In the rows, zero is written as 128.
These are runs of 7 systems, one row a step. Runs of the same system follow the same rule from any start.
seq 1, D, 11 rows:
[[151  90 121 126  73 142 117  94  90 120 116  43 140 116 133 132 120 131]
 [112  80 126 126 138 158 187 153 152 132 194  77 115 157 106 131 141 134]
 [127 146 180  70 138  96 128 164 183 149 130 127 142 137  78 115 132 156]
 [105 137  98 104  80 142  87 159 175 120  59 154 141 152 139 119 109  92]
 [163 130  93 149  85 173 150 130 130 158 112 176  87  92 133 156 102 130]
 [117 150 153 129  94 116 169  76  94 155 149 125 147 130 166 168 120 184]
 [ 71 118 122 127 168 132 146 118 129 122 182 173 161 175 167 107 156 124]
 [159 155 144 145 159  96 107 142 132 110 121 204 135 106 104  76 162 113]
 [149 159 103 173 109  91 106 105 106  71  64 113 120 127 144 140 120  97]
 [118 111 105 175 175 151 125 116  95 129 150  89  67 113 144 168 107 117]
 [123 121 175  97 169 133 107 122  82 158 160  71 167 103 109 125 139 160]]
seq 2, L (11 x 18):
[[158 102 103 121 103 158 115  82 106 113 181 188  89 130 151  92 133 136]
 [116 136 133 195 138  68 158 128 134 118  80 130 151 121 136 117 174 166]
 [116 115 149  93 166 123 133 142 144  97 153  94 119 135 108 156 147  38]
 [109 103 163 123 111 160  81 134 134 195 111 163 112  92 150 142 100 157]
 [171 181  85 114 131 126 115 133  99 120  85  81 177 119  91 115 116 146]
 [160  89 103 147 110 146 144  98 131 110 205 135  66 156 113 116 123 119]
 [ 81 115 153 177 154 106 156 175 149 134 111 136 154 139 147  99 145 183]
 [122 138 130  52 132 126 111 156 147  70 114 111 140 141 120 127 145  62]
 [131 117 111 132  80 159 117 103 146 180  98 183  88  99 156 158 109 128]
 [158 185 123 132 156 105 180 126  96 134 110  83 174 117 113 153 108 161]
 [121  97 135 118 113 130 114  90 129 108 217 105 104 186 126 133 112 105]]
seq 3, L, 11 rows:
[[154 138 123 115 177 115  92 133 125 107  57 147 139  92 152 103 116  84]
 [150 135 106 106 146 115 115  75 131 143 120 115  44  93 108 170 137 136]
 [ 95 129 129 168 120 150 140 147  99 162 150  65 131 113  93 166 149 175]
 [142  82 156 110 108 164 120 164 114 107 176  98 178 146 112  78 116 117]
 [157  93 116 135 113 127 104 127 186 132  92 179 126 150 136  56 108 134]
 [138 183  87 122 169  94 165 155 169 111  88 150  92 126 102 142 139 130]
 [ 86 141 143 109 104 145 160 145 117  96 156 104  79 133 145 205 119 129]
 [ 90 106 132 123 103 173 139 125  90 149 121  97 198 133 187 132 110 143]
 [180 124 115  87 117 112 133  66 131 139 139 143 190 149 123  80 133 108]
 [140 153 126 187 130  72 125 102 173 156 142 186 100 157  95 140 136 114]
 [ 87 175 151 163 188 121 121 189 102  94 140 138 117 128 125 164 117 121]]
seq 4, V, 11 rows:
[[158  91 143 176 137 132 135 140 126 172  85 133 141  65 116 131 148  78]
 [177 136 144 154 142 114 141 105 108 161 175  89  95 122  85 158  97 148]
 [ 89 129 102 126 157 163  64 132 107 140 164 104 132 172 129 110  90 170]
 [110 138 125  68 144 166 104 178 125  96 118 175 119  96 134  88 154 155]
 [157 101 122 110  80  96 144 123 172  79  90 112  95 126 114 103 163 123]
 [ 99  78 132 162 107 134 178 135 175 167 109  85 126 140 142 167 118 100]
 [122 160 182  99 130 120 155 113 119 185 159 128 170 130 128 175  95 151]
 [151 162 100 107  97 138  67  92  92 132 116 150 182 150 136 101  95 127]
 [151 137  64 163 118 173 142 153 109  92 122 190 104 112 141 108 130 105]
 [120 143 115 145 149  83 190 120 142  66 159 118  78 156 128 145 159 138]
 [ 54 109 150 133 167  95 115 121 151 134 123  96 159 162 147 144 158  88]]
seq 5, V:
[[160 163 107 102 101 166 108 128  92 129 114 103  98 101 120 184  71 111]
 [107 124 131 159  70 148 113 121  92  82 160 149 101 156 169 127 102 174]
 [109 106 115 121 151 130 181 134 131  99 143 163 171 149 170  65 167 156]
 [140 137 110  84 152  95 155  97 178 147 116 149 137 129  98 128 183  76]
 [117 157 120 164 102 113 109 146 137 147  99  98 126 127  78 196 121  74]
 [132 136 189 167 137 134 115 160  80 111 146 121 135 124 157 152  55 127]
 [143 119 131 131 162 116  98  75  97 126 134 161 130 122 178  73 118 191]
 [129 110  55 109 145 160 132 109 119 124 127 124 125 103 112  90 200 127]
 [118 123 125 124 108 133 138 168 168 114 173 114  85 141  57 152 167  89]
 [100 138 179 149 130  95 112 181 172 128 113  96 142 168 112 137  84 143]
 [143 120 164  90 157 133 116 128 120 146  73 127 156  95 187 121  75 140]]
seq 6, G, 11 rows:
[[118 126 109 145  74 159 134 157 101  98 151  73  98 115  86 169 157 128]
 [111 121 172 172 107 140 165 183 140 143 153 125 169 157 126 133  86 157]
 [168  93 147  70 158 136 138 138 165 127 117 115 139 132 150  78  74 141]
 [139 121  59 104  99 130 125  86 168 139 112 131  74 131 109 108 163 169]
 [112 195  79 151 111 138 181 160 112 100 113 162 130 124 126 163 150 139]
 [111 125 180 115 121 134 160 130 130 121 140 169 134 135 191 173  86  82]
 [128 107 118 118 166 109 104  47 133 170 128 137 162 154 168 101 114 127]
 [169 155  86 104 135 110 121  86 101 105 134 127 142 106  89 109 195 103]
 [103 162 162 177  86  98 106 157 131 110 142 166 112 126  87 164 167  96]
 [101 131 174 164 185 129  80 178 115 124 113 132 144 130 149 125  72 112]
 [140  69 135 102 157 152  82  99 104 134 135  62 104 102 140 104 118 135]]
seq 7, G:
[[101 147 136 122 149 167 133 197  86  87  90 128 123  73 146 158 129 115]
 [103  69 158 153  91 137 127  99 134 161 123  88 117 132 172 168  95 108]
 [163 126  93 138 171 123 161 100 128 161 143  88 188 159 112  95 111 139]
 [177 142 144  63  97 122 142 131 149 108 169 141 114 122  67 118 154 119]
 [ 91 159 123 158  92 116  81 162 165 130 104 196 114 153 125 116 124 160]
 [135 121 113 137 176 159 130 154  94  88  88 138 109  88 189 118  96 117]
 [109  86 134 130 119 112 149  55 115 138 144  79  92 121 163 173 153 132]
 [106 153  98 139 143 120 170 130 129 152 148 107 208 169  98 130 161 121]
 [177 134 179  83 110 141 122 157 150 144 141 173 149 103  91 120 117  78]
 [135 145 123 154 104 102  44 104 149 140  89 156  94 141 129 113  88 159]
 [138 138  71 155 176 159 123 139  72  63 132 116  97 117 146 111 124 131]]
seq 8, U (11 x 18):
[[191 125  90 110 119 161 138 112  85  82 166 122  75 102 112 118 127 131]
 [ 94 144 135 185 102  89 120 104  98  80 159 145 124 165 148 113 165 167]
 [101 120 169  92 175 114 119 173 157 103 135 132 181 159 133  86 138 103]
 [119  82 137 122 142 117 124 131 195 183  87 120  84  98 107 137 150 116]
 [128 148  94 149 106 175 116 159 100 171 100  89 142 109 102 154  92 164]
 [175 117 141 103  79 169 124 117  93  90 182 136 105 136 142 135  77 111]
 [117 138 130 135 108  86 131  61 125 117 131 183 143 160 184 101 142 165]
 [132 149 107 100 174 116 179 169 158 103 110 134 179 136 104  91 169 109]
 [115 119 139 170 123 105 146 154 178 133 112 110  75 116  84 177 151  90]
 [ 90 157 136 158 136 152  87 154  93 151 105  98 142 133 145 181  64 126]
 [157 104 140  63 142 170 114  88  91 127 164 133 115 103 164 128 103 106]]
seq 9, Q (11 x 18):
[[142 162 145 158 136  99 152 132 114 147 144 118 123 118  98 126 130 228]
 [112 154  67 139 160 132 174 163 165  93 136 125 123 178 111 138 128  76]
 [ 94 141 142 109  91 147  80 128 126 124 117 211 121 122 169 139 130 109]
 [158 108 123 120 110 132 141 108  79 105  75  74 168  90 163 110 128 143]
 [141  81 146 146 146  96 141  67 158 164 177 102  99 144 102 139 154 101]
 [ 83 177 173 142 157 122 136 185 125 149 149 141 138 132 109 162 110 174]
 [161 152  87 102 130 154 129 164 134  82 118 129 161 150 113 112  92  59]
 [147 116 126 151  89 124  62  76 113 134 119 192  97 107 141  94 144 142]
 [124 113 121 152 172 117 171 127 105 103 106  70 117 100 161 122 145 187]
 [ 89  93 141  99 144 117 139 122 192 137 164 104 106 180 119 156 126  78]
 [103 159 162 114  96 158  85 184 127 172 101 158 170 108 107 142 113 148]]
seq 10, D:
[[190 120 145  80 112 122 132 126 131 110  80  99 107  67 118 133 119 107]
 [ 96  87 136 169  68 134 128 116 142 156 131  77 125 149 126 178 116 104]
 [125 146 114  89 171 166 176 149 148 184 184 135 148 145  92 144 110 139]
 [135 132 150  64  88 110  84  95 154 132 125 158 148 149 121  86 136 165]
 [116 121  77 179  84 153 144 171 150  95  96 173 136 152 147  99 122 122]
 [159 157 143 128 146 106 186 116 125 122 113 160  77  82 148 165 119 160]
 [ 57 136 167 150 123 100  99  95 103 147 122 126 153 141 176 170 137 129]
 [128 128 100 130 187 172 134 139 101 133 171 174 163 122 124 107 149  70]
 [206 136 143 132 111  75 100  76 117 109 134 130 122 116  95  91 144 131]
 [103 125  80 193 133 114 127 137 131  88 112  69 120 177 133 128 111 131]
 [120 130 135  98 206 152 124 163 127 134 139 106  73  88 113 138 122 160]]
seq 11, C:
[[ 66 128 101 128 149 145  77 166 127  83 120 132 103 123 114 114 192 117]
 [126 110 175 180 117 136 108 175  90 124  96 109 122  60 112 148 148 115]
 [175 107 174 140 123 105 134 117 132 132 120  75 133 129 130 153  61  81]
 [141  95 105 104 134 144 123  79 175 198 168 131 131 170 116 123  96 115]
 [125 132 113  79 142 150 158 142 144 141 174 138 145 146  94  84 158 196]
 [121 145 107 151  90 126 133 187 139  50 110 152 111 141 120  92 141 167]
 [104 137 112 185 130 132 130 156 127 121  52 133 106 104 173 161 100 134]
 [118 125 143  72 150 126 131  96 124 139 102  87 103  96 159 190 115  90]
 [146 111 141  88  61 132 121  72 125 161 165 134 144 127 107 144 164  94]
 [169 151 145 142 115 117 162 117 114 137 165 182 202 149 121  88 126 138]
 [132 167  98 150 181  96 113 134 136  81 132 162 120 174 136  90 105 137]]
seq 12, U, 11 rows:
[[156  86 138 161  87 149 166 165 127 117 102 103 117  69 110 131 158 102]
 [130 124 164 191 108 111 142 117 111 152 154  91 146 161 136 159  71 147]
 [130 158 136  36 153 127 119 101 140 129 161 139 134 165 142 136  82 128]
 [120 136  66 103 104 130 126  90 145 131  96 176 109 110 131 123 197 112]
 [149 151 112 204 129 130 154 183  99 113 103 136 166 101 102 117 147 111]
 [148 112 194 152 158  90 133 139 130  93 152  88  95 141 130 149  84 109]
 [ 58 133 115  92 167 126  97  84 134 159 136 108 118 158 164 152 125 161]
 [127 133  96  72 114 182 114 141 109 149 132 149 155  87 102 112 180 113]
 [187 107 138 199  67 109 113 115 123 124 112 137 125 107 100 102 141 115]
 [148 144 132 165 169 109 127 144 132 109 142 111 135 181 140 103  54 169]
 [ 88 131 127  49 158 137 140 132 160  98 148 131  70 139 145 135 141 153]]
seq 13, Q (11 x 18):
[[ 91 114 108 115  74 200 117 178 107 116 136 145 133 103 125 116 167 147]
 [179  89 140 112  65 129 195 120 146 101 122 121 134 128 144  98 126 142]
 [117 135 111 164 108  91 162  75 173 195 112 145 141 158 128 150 138 150]
 [ 96 190 105  91 165 136 170 138 108 145 127 137 147 107 125 190 155 114]
 [136 155 155 109  76 118 116 121  95  70 156 133 148 143 132 159 131  63]
 [153 110 162 206 123 114 113 109  89 137 125 155 178 113 157  99 125 115]
 [159 135 140 111 228  86 151  90 130 139 140 122 128 124 141 109 109 142]
 [ 74 158 128 116 169  96  57 139 149 107 128 105 111 163  95 133 146 114]
 [120 107 149 141 133 170  82 211 117 104 101 136 121  86 117 114 125  91]
 [198  85 144 117 103 141 107 115 143 119 119 113  90 121 139  95  62 147]
 [104 109  69 158 135 145 114 104 146 182 134 101 110 153 110 111 131 196]]
seq 14, C (11 x 18):
[[130  95  83 123 110 151 122  72  94 120 104  90 165 136 182 120 118 107]
 [160  94 130 109 157 110 170  79 143 139 146 166 118  96 139 102 185 102]
 [122 178 152 146 124  57 143 131 160 124 144 142 140 152  72 146 176 130]
 [ 91 165 133 150 140 155  88 198 120 121 129 159 169 156 122 141  86  92]
 [129 113 137 130 173 159  51 118  77 128 130 114 100  98 154 111  90 161]
 [153  80  92 139 124 136 148  95 112 111 134  45 110 115 114 118 157 123]
 [131  76 165 152 114 117 195 140 189 145 154 152 121 134 120 129 150  99]
 [112 158 177 106 130  83 116 150 185 158 108 139 161 157 110 125 102 167]
 [129 166  71  86 124 184  77 167 124 124  97 137 135 136 105 116  91 123]
 [153 125 101 144 113 170 136 119  78 116 145 137  72  78 144 137 123 176]
 [120 110 133 149  99  92 197  89 114  85 129  76 128 150 171 151 143 137]]

Which system made each run below?
seq 15:
[[122 169 133 104 103 153 119 152 107 179 122 154 140  75  81 156 160 164]
 [180 112 118 147  63 131 103 118 107  82 106  92 145 134 127 115  99  85]]
 | U
seq 16:
[[ 64 100 148 150 143 133  87 121 110  97 156 165  98 138 176 108 162 154]
 [ 95 103 137 149 175 118 143 134 102 123  84  94 168  84 161 122 184 122]]
 | G
seq 17:
[[129 168 146 106 150 143  53 178 118 115 102 151 162 129 115 112  83 102]
 [173 128 121 150 120 126 104 135 118  82  69 156  78  84 153 104 109 144]]
 | V
seq 18 (2 x 18):
[[102 141 114 128 100 133 169  91 110 149 172 140 191 175 154 134 135 163]
 [173 126 148  89 128 116 166 125 142 109 132 181 186 129 139  80 141  85]]
 | G
seq 19, 2 rows:
[[129  97 128 159 114 107  60  61 115 115 128 151  87 140 169 119 121 105]
 [126 146 109 124 201 138 127 134  99 136 134 151 172 118 135  68 149 181]]
 | U
seq 20 (2 x 18):
[[ 99 134 118 119  35 155 109 125 129 135 125 116 118 153 144 159  98 174]
 [138 100  84 135 104 180 192 130 114 156 144 119 183 121 128 117 150 119]]
 | Q
seq 21:
[[150 125 121 102  71 148 145 145 187 149 166 154 141 172  78 110 118 107]
 [126 181 100 136 116 121 152 165 179 135  82 143 142 166 126 148  72 131]]
 | V
seq 22:
[[115 131 145 154 130 133 103 138 104 138 143  89 129 139 122 108  96 227]
 [ 89 106 126  71 159 158 153 167 126  82 111 106 155 120 172  98 148 141]]
 | D
seq 23:
[[152 116 109 166 195 104 135 102 142 132 159 162 139 159 126  67 135 134]
 [ 83 163 128 100 188  92  97 145 157 104 100 148  96 132 138 116 156 160]]
 | Q
seq 24 (2 x 18):
[[165 173  99  61 119 106 134 110 156 103 125 116 144 178 106 116  91 129]
 [ 87 131  80 141 101 157 110 138 148 116  72 160 113 138 176 158 108  85]]
 | V
seq 25, 2 rows:
[[143 123  94  98  89 182 174 154 121 118  71 118 126  84 159 143 112 139]
 [148 115 134 171  79 138 207 107  97 118 155 128 138 134 160 160 117 121]]
 | U
seq 26, 2 rows:
[[ 82 154 156  73 100 117 104 133 141 136 110 134 188 161 156 129 113 155]
 [149 172  66 118  89 141 114  93 114 127 114 180 155 146 132 136 125  72]]
 | L
seq 27 (2 x 18):
[[ 90 132 143 121 122  60 128  83 155  99 115 124  87 138 142 160 181 111]
 [ 75 131 134 140 144 161 124 149 112 173 120 131 145  91 128 191 154  74]]
 | L
seq 28:
[[107 122  76 108 146 160 136 144 194 173 144 173  96 156  98 121 132 131]
 [124 191 147 106  91 120 169 179 131  99 116 152 139 118 114 151 128 176]]
 | L
